One turn sends every row of this set to another row. A few are shown first. Where does it send the rows asked after them?
mis: [ -0.2   4.5 -25.1 -22.0  21.5 -14.6 -19.7 -40.2  -9.1 -18.3  13.4   4.6]
kerod: [  6.4  -4.4 -22.6  -5.8 -17.8 -23.0  -3.9  -7.9 -26.2  18.3 -19.1 -21.1]
pemap: [  1.3 -13.0  30.8   3.3  -4.4  10.8 -10.2 -10.1  -2.4   5.4  11.5  42.1]
vulab: [  3.7  -8.6 -19.0   0.9 -19.5 -23.6  10.7   1.8 -29.6  21.7 -17.8 -12.9]
Totu: [  4.0 -18.2  34.9   6.5  -2.8   5.1 -11.6 -12.9  -1.1   3.5   6.6  38.6]
golat: [ 18.0 -22.0 -34.6 -40.0  18.8 -25.5   2.0 -12.4   5.5  -1.3   3.9  14.9]
gofad: [ -1.6  -5.2   9.7 -13.5  -6.8 -40.9  18.6  17.7   7.0 -29.7  -2.6 -19.8]
gofuz: [-14.7  14.2  -2.5 -20.5 -21.3 -16.2  28.0  29.9  -2.1 -24.3  12.6  -2.1]
lep: [24.9 14.8  7.4 18.6 -9.8 -6.4 25.9 25.4  3.3 -3.3 23.4  8.3]
kegiz: [ 29.4  32.7  -1.4  -7.3 -17.2  13.4  -7.7   3.6  10.4  -4.8  28.6  -6.3]
firat: [  3.1 -13.1  31.8  -0.7  -4.3  11.0 -21.4 -15.4   0.7   1.3   9.7  39.2]
regek: [-13.8  12.0 -34.1 -11.4  14.1  -5.3  20.4  -7.8 -24.7  -9.0  23.7  30.1]
lud: [ 22.4  -9.7  35.4  -5.7  -2.8 -10.6  36.7 -11.3   6.9  -3.0  -4.4  38.6]
furo: [ 19.8 -14.2  21.2  -1.8  39.5  -2.2   5.9 -10.6 -20.4   4.9 -14.4 -15.0]
zif: [ 39.7   6.1  20.8   7.8   0.6 -20.5  -5.3  -0.8  17.3 -12.3  11.7 -17.1]
fus: [  1.7   0.2 -13.4  -7.0 -17.0  16.8   2.8  26.1  -9.0 -44.3  -9.6  19.8]
bokup: [  1.2   3.6 -26.9  -6.3 -23.5 -14.4   1.9  -2.7 -27.3  21.4 -16.6 -14.8]
lom: [  2.6   2.1   4.9   0.6  26.9  18.2  32.1   9.7 -35.4  15.7   3.1   7.8]
Guz: [ -8.2  17.1  -1.9 -32.8 -18.7 -17.0  -2.0   6.4   7.6 -32.9   6.6 -20.5]
kaz: [  9.1  -9.2  -3.7 -13.8 -12.9   3.6 -20.6   7.8   4.9 -51.1 -19.0   2.0]
Bal: [  6.8  12.3   2.9 -25.6  21.8  28.9  -6.5 -15.6 -21.5   6.7  -2.0 -12.0]
Zin: [ 12.3  16.4  19.0 -25.3 -15.2  20.9  20.1 -18.7   1.0  -3.0   6.1  42.2]
fefuf: [ 14.1 -24.8 -36.3 -32.4  19.9 -23.1  21.5   1.1  -0.4   0.5   8.0  26.5]
vitez: [  1.4 -16.9 -12.7   2.8  30.5 -40.1  16.5 -18.0 -13.8 -14.0   9.9  17.6]
Girag: [ 10.6 -20.9   3.4   6.6  -6.1  -9.6   9.4  23.6  -1.4 -48.9 -21.6  12.2]
Nonot: [ 27.4  -0.3  33.0 -29.2  -4.5   1.3   0.8 -39.1  15.0 -10.2  -8.5  17.5]
Kupa: [ 10.5 -12.9 -41.6 -44.0  11.1 -11.7   7.1  -4.9   0.9  -0.4   9.1  22.7]

regek goes to mis
zif goes to lep
Where do these go?
lud goes to Zin
vulab goes to bokup
Kupa goes to golat
Girag goes to fus
firat goes to Totu
Guz goes to gofad
lom goes to Bal

One turn sends every row of this set to another row. A few are shown first. Where does it send the rows asked after them?
mam: [ -2.8 -63.8  21.7  36.2 -24.2 -22.4 -40.3  18.2 -16.4  23.4 -28.9  -3.8
  21.4   0.1 -32.7  -1.9   5.1  21.4  -0.4   3.2  -1.7  -7.1   7.1 -14.0
 -29.6  -3.2  22.0]
somin: [ -6.7 -28.1  26.9  54.3  -3.3  20.7  -4.3 -14.4  41.1 -14.6  11.6 -39.9
  12.5   6.7  25.9   0.4   0.3  29.8  11.1  23.3 -26.5 -11.0   4.9 -17.3
  -6.9  -4.3   0.8]
sida: [  2.7 -15.1  28.1  38.9 -27.7  31.6   0.1 -48.3   6.3  -3.1  21.6 -24.2
   5.2   4.2  29.2  39.4   6.2  38.7   9.3   1.8   3.7  -1.9   1.0  -6.2
 -21.4 -11.0 -35.0]
fasas: [ 10.8 -34.5  14.8  29.1 -34.5  43.2  -7.0 -47.5 -18.2  -3.4  26.3 -22.9
 -29.3  -0.8  10.0  23.4 -40.9  36.9  22.1  35.7  20.8  -7.5   9.7   5.3
  -2.4  13.0  -3.3]
tefo: [ -2.4 -24.8  -0.2  23.9 -49.6  16.3 -21.3 -38.0 -21.9  44.8  34.4  -8.4
 -17.6 -14.0  -4.0   3.6 -35.1   3.1  30.6  18.2  34.9  -9.9 -11.2 -47.3
 -21.0  10.2  14.3]
fuli: [  1.7 -17.6   8.5  36.1 -36.4  27.9 -28.0 -45.5  -6.0  24.0  46.5 -24.4
 -27.0  -2.2   3.8  11.5 -33.7   6.7  36.5  33.7  19.5  -9.1  10.3 -48.5
 -22.0   9.7  -5.9]
gire: [-11.3 -32.6  20.2  31.4 -48.1  39.6 -19.2 -15.2  14.7   7.7  26.3  -3.0
  20.7  32.4  16.9  23.0  10.6  29.3  21.7  19.8  21.5 -26.8  -0.5 -22.9
 -39.4  10.9 -18.2]
Vev: [  9.1 -27.5  17.8   1.3 -42.3  23.7 -17.9 -10.6   1.0  19.7 -18.2  10.2
 -38.0 -20.4  -9.5  -4.2  -8.0  12.7  -2.5  24.5   7.0  34.2   4.2 -26.3
 -39.8 -31.6 -15.2]
defus: [  2.8 -32.1   3.5  34.1 -26.0  33.6  -6.2 -46.5   5.9  18.1   1.2 -32.6
  24.7 -31.2 -16.4  -1.3 -26.3   6.5 -40.0  -4.7   5.0  13.8 -19.7 -15.6
  16.1 -13.2  37.9]
Vife: [  0.0 -50.5  -0.6  26.1 -21.9  20.2 -30.1 -35.4  15.0  28.4 -12.8 -38.5
  18.9  -9.8 -12.1 -34.7 -33.6 -17.1 -32.5  11.9  -3.3  -0.7  -7.5 -21.8
 -18.7   5.9  30.1]
moni: [ 10.0 -28.6   7.4  13.5   0.7  26.1 -37.8  -2.1   6.5  11.7  -2.5 -61.1
   5.3   5.0  -4.1   8.8 -45.9 -17.9  -0.9  -2.1  23.0  18.2   4.3 -21.5
  16.9 -11.9  22.5]
bunip: [  5.7 -27.8  31.8  12.3 -23.9  36.7  -3.4  15.3   9.3  22.9   2.4   0.7
 -21.3 -14.5 -38.9   7.9 -20.2  34.1  -1.0  18.6 -25.4  12.1   1.6 -55.7
 -18.8 -26.0  -4.5]
rog: [  9.1 -32.9  17.3   5.5 -53.0  41.4  13.4  21.9  -3.1   5.1 -18.5   2.1
 -25.0  11.5  -4.7   9.5 -20.9  13.6 -10.1  27.7  -1.4   6.1   2.2 -28.0
 -17.5 -30.9  21.8]
piro: [ 10.8 -36.9  13.3  25.1 -31.0  35.6  -7.8 -19.1 -23.7  25.7  38.7 -24.4
 -20.4  17.1  -1.1  28.9 -39.4  21.0  12.8  12.7   1.3 -32.3  -7.4 -24.3
 -19.8  27.6 -26.8]
nirom: [ -1.6 -63.6  22.8  24.4 -24.2 -28.1 -35.9  21.0 -18.0  16.5 -18.2  -0.3
  24.3   4.9 -29.5   5.1  14.2  18.6  -0.4   3.8  -2.7 -11.7   7.5 -12.3
 -25.7  -8.1  13.4]
nutam: [ -2.6 -34.5  14.5  53.7  -6.5 -26.3 -17.5  -1.9  -5.8   6.6 -23.3 -15.9
   6.1 -21.4  -7.8  -4.7   0.8 -17.0  -2.0   0.3  -6.6  -1.6  21.1 -19.0
  -8.6 -35.8  25.9]
sadi: [ -2.5 -34.6  16.9  43.6  -9.4 -33.8 -20.5  -0.7  -5.1   3.3 -13.8 -15.9
   7.9 -13.1 -10.7  -1.6   6.4 -15.6   2.6   6.0  -8.8  -0.3  23.5 -24.6
 -10.1 -39.2  26.8]
Kupid: [ -6.1 -20.5  27.8  45.0 -30.0  19.4 -17.0 -35.5  12.2  10.0  18.2 -17.8
  17.6  -8.2  20.5  37.8  26.6  39.2  -6.2 -11.6   3.4  10.1 -22.7 -14.8
 -22.0  -9.9 -27.7]
Bomov: [ -1.5 -39.0  17.8  44.1 -28.7  -8.8 -11.3   3.0 -19.6   7.3 -11.3   7.9
  26.1 -28.9 -24.3  19.9  11.7  26.1  -3.9  -8.8  19.5   9.8  -1.5  -3.7
  14.2 -30.0  28.4]
muben: [ -2.9 -57.3   6.5   5.7 -11.4  38.1 -68.2   0.5   0.8  24.3 -12.8 -28.5
   9.5  11.3 -21.2   5.9 -35.3 -11.8  -0.7  -1.4  38.0   6.0   3.2  -6.3
 -12.6   5.9   2.4]
Tud: [  1.4 -47.5  17.0  27.5 -29.7  31.9  -8.9 -45.1 -18.9  13.2   4.9 -23.2
 -26.7  -8.8  -3.7   4.6 -56.2  37.7  25.5  42.4  11.0 -12.0  12.3  -3.6
  -6.8  13.4  34.9]
bibu: [ -0.9 -21.5  24.7  40.2 -15.4  20.9 -10.2 -26.6  32.1  -6.0  21.9 -39.7
   8.1  16.6  24.8  -1.2  -7.3  35.6  33.4  36.1 -10.1 -13.2  17.3 -28.3
 -24.0   3.2 -14.4]
Dedo: [  7.4 -41.7  11.9  22.4 -13.4  26.3   5.2 -29.8 -33.4  37.2  19.6 -18.2
 -26.3 -16.1  -7.8  20.3 -51.9  14.4   4.2  -3.7  -8.9 -31.0 -13.3 -13.2
 -10.3  18.5 -18.9]
Redit: [  2.5 -35.2  19.4  17.2 -10.0  46.1 -53.7 -19.6  -7.1  21.0  -1.4 -35.5
  12.9  -7.9 -29.5  43.4 -33.7  16.3  -8.2 -16.7  34.2  24.5  -3.3 -13.2
  12.5 -14.5  11.8]
Zizo: [-19.2 -47.4  18.4  43.3 -49.1  29.7 -36.6 -11.6  26.1   4.0   4.6  -7.2
  21.5  29.5  24.1   9.1  20.4  21.1  10.8  25.5  16.5 -15.7  -4.9 -16.6
 -44.1   6.1   8.1]
buri: [ -2.6 -61.0   7.3  20.2 -37.9  36.3 -38.2 -33.2   1.9  38.0  -5.7 -12.7
  35.9 -14.9 -39.2  -6.1 -19.3  23.2 -37.8  -1.4  10.4   2.5 -24.9 -13.5
 -13.6  14.4  21.8]
zalo: [ -3.2 -39.8  22.2  37.8 -24.7 -11.4 -13.0  -2.1 -21.3  -2.5  -8.7   9.8
  22.6 -22.3 -26.0  24.8  16.0  25.7  -3.7  -2.0  13.4   9.1   8.5   1.7
   9.1 -35.2  26.4]

bunip goes to Vev
piro goes to fuli
Where do these go?
sida goes to gire
Kupid goes to Zizo
Dedo goes to tefo
Vife goes to defus
muben goes to moni
mam goes to nutam
nirom goes to sadi

